In the data rows, 50 means zero.
Some points, each followed by its number:
[36,42,71,31,40,68,46,36,77,28,37,75,36,45,70,36,52,72,33,45,68,28,37,71,
 35,37,58,58,49,36,45,60,31,53,61,31,75,43,41,44,66,29,63,52,39,41,53,36] 0
[36,38,71,28,38,70,44,39,73,25,40,71,33,46,71,32,49,70,36,46,72,31,41,73,
 34,35,63,54,55,36,45,57,31,47,56,38,76,38,42,44,67,38,66,58,37,37,53,37] 1
[34,39,69,34,40,70,46,44,73,29,46,71,27,46,70,35,48,65,38,44,72,33,38,73,
 33,38,59,53,50,37,45,59,35,51,52,27,80,52,41,43,58,38,66,58,38,39,52,36] 2
[35,46,66,27,39,67,42,43,71,27,45,73,29,48,72,32,50,71,36,50,69,31,46,72,
 32,38,62,49,57,36,46,61,33,54,50,33,78,51,46,42,58,38,68,59,35,38,55,38] 3
[27,50,70,28,39,75,43,46,70,29,44,73,27,51,73,31,53,69,39,50,73,32,48,69,
 31,38,62,43,53,33,43,60,34,59,48,28,74,49,43,41,57,37,67,58,32,46,58,31] 4
[41,54,73,28,38,67,38,49,73,21,56,76,36,60,64,38,60,76,40,43,67,34,45,71,
 39,36,65,37,49,27,43,56,25,62,41,16,81,51,26,55,57,33,78,71,42,54,70,39] 5
[36,52,63,23,47,65,25,54,69,26,55,63,22,55,67,21,59,66,41,51,60,26,46,62,
 31,41,66,35,59,33,48,62,29,57,37,24,70,42,36,45,61,31,71,61,28,46,53,33] 6
[34,50,79,29,40,71,26,77,58,28,35,67,20,66,67,24,56,76,14,71,68,34,58,81,
 38,34,84,18,46,46,46,49,8,66,42,32,69,51,50,39,36,56,63,61,36,56,50,38] 7
[34,60,63,31,46,69,37,59,62,25,60,68,29,61,70,30,54,74,35,55,65,30,58,73,
 29,43,60,33,58,36,56,58,29,60,39,38,68,57,34,40,50,43,75,61,33,51,54,32] 8
[29,61,39,35,49,83,46,65,57,30,63,67,38,52,79,32,60,82,38,46,73,34,47,72,
 24,53,61,35,63,18,51,52,37,56,46,33,61,66,37,50,32,29,79,60,36,62,55,24] 9
[34,62,61,36,54,64,36,63,61,31,67,62,33,61,65,32,54,70,36,61,66,32,62,61,
 29,55,59,35,60,33,60,48,36,67,41,41,63,53,37,51,42,49,70,60,31,60,48,34] 10
[60,77,73,44,57,64,3,44,64,35,49,93,24,65,80,36,46,91,35,60,44,40,54,56,
 33,23,59,31,79,20,55,65,29,67,35,61,55,55,14,57,34,45,72,54,31,75,60,24] 11
[37,65,52,40,57,63,35,65,59,35,68,58,35,64,64,36,58,64,34,63,58,31,65,54,
 37,59,53,26,50,32,68,47,38,72,36,46,63,55,36,59,36,51,63,56,37,62,46,37] 12
[31,66,56,39,60,68,28,46,50,39,64,50,36,72,54,36,61,62,30,61,54,36,64,46,
 28,63,58,25,43,42,73,39,53,80,34,43,49,55,36,50,33,51,52,47,34,73,48,38] 13
[24,81,50,43,60,61,27,77,54,43,58,60,39,61,65,39,54,52,23,65,69,28,70,46,
 38,65,51,37,54,36,72,44,51,74,36,52,51,35,33,54,40,59,51,43,40,73,61,44] 14
[32,66,52,38,58,67,52,64,48,37,50,55,33,48,65,54,55,55,32,54,60,37,72,36,
 42,59,38,26,40,25,80,30,48,57,30,28,57,53,39,79,41,57,47,44,48,80,29,48] 15
[41,56,51,51,64,48,40,64,48,45,67,44,42,66,56,36,69,65,18,66,64,44,62,53,
 45,59,41,42,32,38,75,33,47,71,40,53,51,44,35,61,38,60,52,48,36,76,41,40] 16
[41,66,53,54,63,53,31,66,54,46,69,45,45,69,62,41,63,55,34,66,53,39,61,44,
 42,63,38,41,43,50,78,30,42,68,40,51,46,41,45,73,37,60,49,39,45,69,23,44] 17
[40,73,51,59,58,50,43,77,51,53,71,59,40,64,58,36,64,41,18,82,50,31,62,34,
 40,67,32,47,37,44,78,28,54,68,39,49,49,30,34,63,46,59,47,35,46,71,41,47] 18
Which three points above are nearest to each new point by angle, seen from the average point of the numbered points? Their numbers follow each, nearest first.
[59,50,23,43,58,39,37,48,38,66,34,26,42,63,35,62,32,73,84,28,51,49,45,48,
 66,54,44,75,32,34,27,56,54,39,54,43,48,38,27,45,32,78,50,37,63,24,45,67] 17 16 18
[71,61,47,59,55,31,76,48,53,43,57,49,47,34,51,70,47,45,70,52,45,63,53,59,
 59,51,64,72,72,49,38,63,41,27,40,67,44,67,59,27,35,38,37,57,58,32,69,49] 2 3 1
[54,39,47,37,45,49,47,47,33,47,62,38,42,46,40,63,40,44,81,43,43,63,56,57,
 64,65,58,43,56,33,39,59,50,17,58,63,50,67,56,54,23,49,51,69,65,45,78,39] 17 15 16
[63,56,42,58,44,49,64,55,45,57,57,50,60,50,43,62,38,44,61,44,43,59,60,55,
 61,63,68,63,71,48,35,56,45,36,49,65,45,70,54,39,37,45,45,66,41,36,64,48] 17 16 18
[57,30,38,60,36,33,56,29,43,59,34,38,54,38,39,57,45,46,57,39,37,58,36,36,
 55,45,36,48,45,62,46,49,66,47,68,60,43,39,59,43,70,58,45,43,66,46,43,63] 17 18 16
[63,50,35,58,51,45,61,49,29,52,48,31,59,44,46,54,43,45,60,44,46,58,63,41,
 58,72,55,57,57,40,34,44,48,37,61,70,43,63,46,37,41,60,46,46,42,35,45,37] 17 16 18
[47,50,71,50,47,51,44,60,61,58,49,40,46,62,32,51,31,26,55,55,36,53,42,66,
 80,50,60,64,72,46,27,77,68,40,51,49,59,33,52,66,40,53,36,53,68,23,55,70] 17 18 2
[72,28,26,71,46,27,39,54,25,46,42,40,57,40,0,84,42,31,56,48,31,54,36,56,
 65,63,41,36,38,50,20,32,63,33,67,41,33,87,50,39,69,57,53,27,78,37,37,57] 17 16 18
[65,36,41,52,38,42,60,29,42,64,29,35,47,32,39,58,37,31,59,35,42,65,40,45,
 63,43,30,49,46,77,49,57,62,42,72,53,47,41,61,44,77,52,40,43,58,43,43,72] 17 18 0
[56,26,32,56,48,34,57,32,37,54,34,37,57,34,38,62,43,41,59,45,39,57,40,34,
 52,55,34,49,42,52,44,45,59,48,68,61,40,41,52,36,65,65,53,37,64,45,32,61] 17 18 16
[54,54,30,48,55,39,62,55,44,68,56,38,63,46,28,72,32,27,62,41,50,42,71,37,
 55,75,69,56,58,57,39,51,54,49,43,60,27,76,55,44,40,64,46,62,24,21,57,29] 17 16 18
[58,79,42,43,65,43,32,47,46,53,59,44,62,72,69,46,60,49,51,57,53,48,64,59,
 81,44,39,66,48,45,95,33,51,61,53,50,38,23,44,81,52,65,35,47,48,72,28,50] 17 16 18
[57,26,37,58,37,43,60,32,48,54,24,46,57,38,38,62,39,37,58,42,42,56,32,38,
 57,45,43,51,39,64,52,64,66,54,61,61,44,41,63,51,70,48,45,53,66,54,56,69] 17 18 0
[56,64,32,54,57,50,74,61,36,49,72,60,71,25,53,43,35,43,66,52,58,46,62,44,
 47,54,84,50,89,67,35,46,70,35,20,49,32,73,79,41,36,24,30,78,38,41,75,41] 9 17 14
